(in the rows, 128 means zero)
Named moves come first, each a turn or a mirror and shown by rows before and after it. Which of them, in which order, take the first row of each pair that follows to the second? Write the first one first, as in the answered first pair.
J172 (before |-> after):
[152 110 110 108 135 101 123 127 116 193 150  87 128 162  82 140 145 142
 135 129 134 137 175 141 122 128 139 126 153 122 116 111 134  97] |-> [142 136 111 141 122  85 134 113 114 138 130  96 107 160  92 181 119 101
 131 129 129 141 167 134 118 110 128 133 172  97 138 119 161 115]
[112 167 138 103 145 113 146 110 124 198 146 147 131 127  72 102 107 108
 123 147 149  91 126 163 104 119 137 116 185 166 169 122  67 104] |-> [100 189 147 126 137  95 152 101 122 167 142 158 120 131  84 131  84  93
 123 146 142  95 112 157  96 109 131 122 194 157 183 124  85 113]
[132 170 126 137  91 131 147 119 105 155 108 130 142 123  68 173 118 130
 136 162 131 132  93 133 125 161 111 142 133 107 153  93 159 140] |-> [145 143 116 111 103 142 141 127 106 188 119 118 160 118  59 137 134 149
 140 159 128 126 104 139 132 167 123 138 121 125 143  87 140 128]
J505 (before |-> after):
[135 146 125  86 149 135 133 151 132 209 172 139 143 133  84  85 126 154
 148 120 111 127 137 160 118 145 170 106 113 161 117 121 101  92] |-> [141 155 114  79 145 140 152 138 130 211 169 133 138 128  80  89 133 155
 133 115 118 124 127 151 125 141 178 112 104 153 112 129  96 102]
[144 110  85  78 138 126 129 131 143 125 127 151 136 117  72 121 164 120
 120 123 100 172 117  75 140 153 200 151 123 134 111  97 157 117] |-> [139  96  96  81 149 122  99 151 154 120 135 152 135 126  73 108 144 116
 139 129  98 172 131  85 127 156 186 155 134 147 126  87 154  99]
[ 99 146 127 136 148 122  99 171 158 110 177 106 135 127 153 113 114 138
 103 140 112 123 143 182 126 118 104 124 139 137 162 102 129  97] |-> [112 172 102 126 122 132 175 134 141 126 150 107 135 103 144 157 165 150
  62 105 115 119 105 160 162 111 129 126 109 104 131 144 137 137]
[138 115 121 137 145 100 133 117 133 117 153 129 113 114 128 111 126 149
 114 124 139 157 165 118 109 129 160 122 123 147 123 135  97 125] |-> [138 114 118 136 141 104 142 113 129 120 148 122 114 118 125 110 137 144
 105 117 137 154 156 117 113 127 155 123 119 143 119 139  97 133]
J25 (before |-> after):
[155  87 109 115 133 146 156  66 124 129 117 123 100 106 103 139 126 163
 108  88 133 141 159  89 109  94 128 130 125 108 127 142 112 167] |-> [129 175 138 123 136 133 159  91 114 123  99 164  99 114  97 166 100 133
 101  94 126 135 134 120  93  89 132 124 147 112 165 149 115 154]
[116 114 124  85 133 165 118 110 115 134 112 110 126 115 166 107 168 136
  93 135 148 121 114 146 155 127 139 128  94 152  96 146 112 127] |-> [109 159 129  76 145 149 132 118 113 156 123 135 120 124 139 120 152 123
  98 140 139 121 111 165 135 127 150 124 102 160 118 140  98 108]
[149 133 144 152 102 111 126  96 125  90 107 145 101 145 150 143 107 104
 128 158 123 150 121 119 112 112 149 129 166 138 145 148 111  96] |-> [165  88 126 146 103 114 130  84 139  90 112 115 104 137 149 126 117 120
 129 149 126 149 140  99 117 115 144 141 159 140 124 151 114  98]
[129 136 172  72 123 113 157 111 177 107 156 102 123 123 113 135 132 112
 119 136 158  82 146 126 141 121 160  92 112 136  77 181  80 132] |-> [113 168 189  86 122 108 150 118 168  84 138 115 124 122 126 155 128 101
 111 142 152  76 134 138 151 120 145  88 121 137  90 186  93 135]
Now pairs of rows:
Between the rows of a pair lie 2 to 3 moves.
[143 162 129 124 114 135 140 132 106 110  99 181 157 139 159 104 127 148
 128 145 144 122 111 130 118  84 106 137 155 134 131 118 112 108] |-> [169 120  96 117 115 133 159 104 123 129 126 166 134 140 126  92 128 159
 133 136 135 133 136  99 102  87 124 140 145 134 113 118 101 112] | J25, J172, J25
[101 199 137 155 138 146 133 148 103 131  62 151 147 134 134 163 123 113
 135 125 141 121  78 173 151 150 115 138 142 115 159  96 146 114] |-> [168 115  68 123 134 138 191 106 130 174 136 132 114 136  62 124 116 131
 137 114 127 157 130 108  97 154 149 143 107 116 121  94 116 124] | J25, J172, J25
[108 139 126 164 110  97 148 119 144  74 139 151  87 153 122 170  83  97
 150 124 120 144 130 115  81 114 108 133 137 110 146 131 149 133] |-> [137  94 101  96 130 121 158 128 158 161 183 135 105 145  78  94 114 145
 153 122 105 148 160 123  78 136 148 116 109 147 120 127 102 101] | J25, J25, J172
[143  84 141 130 135 143 103 115 136 101 113 108 151 117 160 117 139 147
 112 124 126 117 150 106 144 126 105 128 130 115 104 151 152 131] |-> [138 112 135 155 125 122 120 106 137  70 114 122 124 123 151 152 113 121
 112 123 119 124 136  95 126 108 112 129 145 106 116 153 159 147] | J25, J172, J25
[127 106 108 118 111 183 139 105  79 180 111 141 126  87 102 126 134 181
 121 105 113  90  98 148 169 180 154  90 127 140  90 161  82 103] |-> [ 96 166 134 152 104 172 144 111  65 141  89 158 120  92 123 173 115 150
 117 112 113  89  72 163 173 164 140  98 148 126 128 164 111 114] | J25, J172
[145 131  98 121 112 124 178 102 115 162 116 107 127 117  98 146 160 148
 114 118 133 135  94 108 148 140 143 138  95 117 100 139 144 156] |-> [135 166 114 112 116 127 174 115 105 181 111 124 136 118 101 135 166 145
 108 125 127 131  89 129 150 142 145 124 101 124 112 138 136 142] | J25, J172
[116 137 103 144 125 110 149 110 120 123 143 109 124 143  68 185 121 153
 127 126 115 129 137 106 134 130 123 104 100 130 120 141 154 157] |-> [119 122 108 111 132 131 133 124 120 156 145 102 145 137  72 148 143 180
 122 127 116 125 136 115 148 142 133  93  89 148 109 140 134 136] | J25, J172
[110 176 141 123 108 126 126 124 123 109 117 160 149 134 151 147 122 129
 113 139 122 127 103 152 133 120 131 121 125 138 131 135 148 108] |-> [143 127  94 105 110 114 152  99 142 139 163 139 132 137 109 130 125 143
 111 129 111 139 124 121 111 125 159 121 104 142 112 137 130 107] | J25, J172, J25
[127  92 140  94 151 126  90 170 151 126 142 117 146 114 168 100 120 108
 119 149 123 126 153 169  85 173 103 131 146 154 127 114 163 126] |-> [139  78 112  91 152 120 109 151 156 130 157 116 124 117 149 100 108 104
 122 146 112 142 171 143  65 171 116 143 142 151 120 114 156 131] | J172, J25
[132 133 145  80 112 153 101 149 122 185  95 115 155 100 134 110 184 142
 113  90 151 153 100  69 165 128 127 112 103 125  56 132 131  93] |-> [154 101 111 104 105 122 146 123 137 165 134 108 109 106 100 130 153 117
 125  88 151 169 118  14 130 120 146 129 100 107  57 136 140 117] | J172, J25
[148 119 105  86 139 119 174  90 159 155 162 139 117 131  98  89 141 151
 107 107 119 127 145 102 122  86 187 114 108 119 104 154  84 141] |-> [120 165 151  77 152 154 129 128 142 166 115 151 151 125 137  75 167 163
 101 117 119 102 114 151 158  89 172 101 118 130 115 151  82 122] | J25, J172
[142  96 139  86 142 117 173  96 173 112 160 153 112 142 127  81 131 141
 112  97 138 107 157 107 109  57 184 105 122 143  90 170  71 144] |-> [142  90 150  74 148 128 155 106 167 125 151 144 125 133 133  64 153 155
 107  96 137 101 158 122 117  62 174  99 122 156  86 165  68 132] | J172, J25, J172
[123 149 117 115 127 134 124 148 112 187 129 131 148 124 121 122 147 139
 123 130 135 121  99 140 126 149 143 118 113 123 121 119 117 112] |-> [114 144 117 159 112 114 128 123 118 117 111 123 125 128 147 170 132 112
 120 132 138 125  94 121 132 142 115 137 128  97 130 123 149 133] | J25, J25, J172
[111 155 137  72 139 174  65 131  76 142  69 140 167  85 142 134 133 173
 101  85 102 103  94 141 152 113 127 141 139 134 147 139 109  82] |-> [157  61  73  75 121 144 104  77 112 122 113 103 128  87 106 131 123 173
 114  77 106 127 140  59 115 114 137 162 114 116 111 134 111 111] | J25, J172, J25
